In the data rows, 500 means zero.
Here are some numbered points:
343 524 445 327 456 731 420 713 461 553 594 316 0
490 425 286 361 469 427 207 400 598 407 541 440 1
570 523 465 452 446 612 292 638 711 431 488 697 2
550 502 567 471 621 754 420 716 660 219 627 777 3
391 289 368 458 532 415 232 348 567 442 681 376 4
552 346 341 404 613 163 686 292 431 399 350 313 5
463 372 549 483 537 245 804 409 369 473 176 568 6
402 374 509 449 442 479 318 527 286 574 243 467 7
432 612 468 383 494 316 789 578 479 663 455 111 8
544 347 583 577 521 455 323 362 318 401 613 716 9
335 576 490 393 594 212 560 532 380 789 592 323 10
227 196 486 504 357 604 124 442 364 445 740 408 11
570 385 570 596 387 896 219 686 487 376 725 675 12
627 440 578 578 507 747 466 481 376 654 399 333 13
798 704 466 504 511 248 454 357 311 529  83 591 14
258 507 605 590 253 890 530 640 386 372 240 692 15
685 668 314 552 609 177 611 300 506 655 518 583 16
362 545 322 408 615 325 636 605 586 709 456 168 17
341 403 542 513 349 999 684 757 819 523 476 499 18
617 536 328 496 553 548 427 643 571 492 824 700 19
452 729 141 371 320 414 446 545 701 578 606 398 20
429 541 473 569 322 522 494 480 488 498 167 524 21
541 741 311 443 300 228 400 258 635 283 379 513 22
327 379 764 605 413 696 687 532 490 495 424 451 23
698 419 534 717 551 176 797 210 147 502 545 561 24
712 700 373 516 570 269 634 346 555 611 513 529 25
372 445 461 424 442 662 403 555 500 502 846 461 26
478 321 834 593 455 819 142 347 374 380 805 634 27
385 477 634 606 458 752 692 688 501 373 330 760 28
713 593 429 493 652 506 152 592 470 637 590 608 29
Which three points above are nearest to each new point? Their numbers follow each, nearest first.
583 586 305 584 623 529 440 688 587 466 797 664 19 2 29
483 510 526 434 456 411 588 411 505 541 264 393 21 6 7
511 315 824 529 764 561 565 444 180 378 674 690 9 27 23
486 639 388 474 541 447 659 619 542 483 303 495 21 25 17
831 720 378 518 600 176 521 321 291 513   9 564 14 16 25
525 648 510 561 271 660 658 349 521 553 745 411 26 13 23
211 301 685 630 338 741 498 711 573 338 468 465 23 15 28
530 356 501 639 554 398 512 327 309 493 616 586 9 24 4
493 614 559 611 289 671 607 351 498 598 744 442 26 13 23
264 383 835 649 414 911 655 725 458 541 587 338 23 18 28
606 609 487 513 464 636 470 479 711 438 534 645 2 19 3
594 546 487 460 556 275 838 594 566 384  52 686 6 21 14
495 366 510 561 579 485 478 372 321 524 659 561 9 26 4
599 550 321 610 561 543 439 656 552 468 699 657 19 2 29
590 291 843 484 626 534 379 323 232 437 516 578 9 27 13
508 646 563 695 505 630 999 649 637 371 215 754 28 23 21
570 455 602 496 581 734 382 689 609 206 677 804 3 12 2
401 817 337 458 374 417 560 473 762 656 716 417 20 25 17
623 264 885 644 675 498 503 226 219 436 648 503 9 24 27
535 308 842 551 786 504 540 468 170 388 710 628 9 27 23
455 743 194 338 370 404 432 526 681 589 594 382 20 1 17
513 450 528 505 616 158 844 338 395 521 131 531 6 5 14
404 431 579 562 420 641 708 618 482 514 458 480 23 28 21
503 999 363 500 403 536 403 577 816 647 549 380 20 2 25
568 722 314 446 279 287 402 364 602 365 386 582 22 20 1
603 527 439 496 461 680 235 654 675 459 474 677 2 3 29
442 505 524 443 395 447 568 433 551 551 301 362 21 7 8
451 222 650 601 498 396 773 590 259 389 149 576 6 23 21
530 645 553 560 275 736 619 260 551 501 784 452 26 23 13
278 393 696 522 427 805 380 609 337 479 788 488 26 12 27
629 386 562 667 539 230 892 303 192 503 491 581 24 6 5
345 596 427 358 580 172 591 529 343 736 580 323 10 17 8
485 379 585 552 400 960 237 583 465 401 852 668 12 27 26
464 315 239 519 579 308 498 426 544 564 711 367 4 1 17
478 291 606 620 572 567 309 480 276 577 659 507 9 13 11
609 674 418 437 674 382 194 569 473 641 576 612 29 19 2
580 789 392 431 604 355 783 585 775 572 223 510 25 16 17
391 266 621 571 526 497 736 570 635 428 354 508 23 28 6
682 339 476 630 672 409 730 535 295 523 157 545 6 14 5
617 507 547 526 617 812 432 664 629 199 679 730 3 12 2
547 138 843 542 550 548 455 378 167 251 486 704 9 27 23
377 292 746 622 305 762 510 371 671 334 531 598 23 28 27
464 626 445 451 497 507 550 513 574 591 384 422 21 17 25
494 112 664 645 595 757 490 444 194 380 590 800 9 27 12
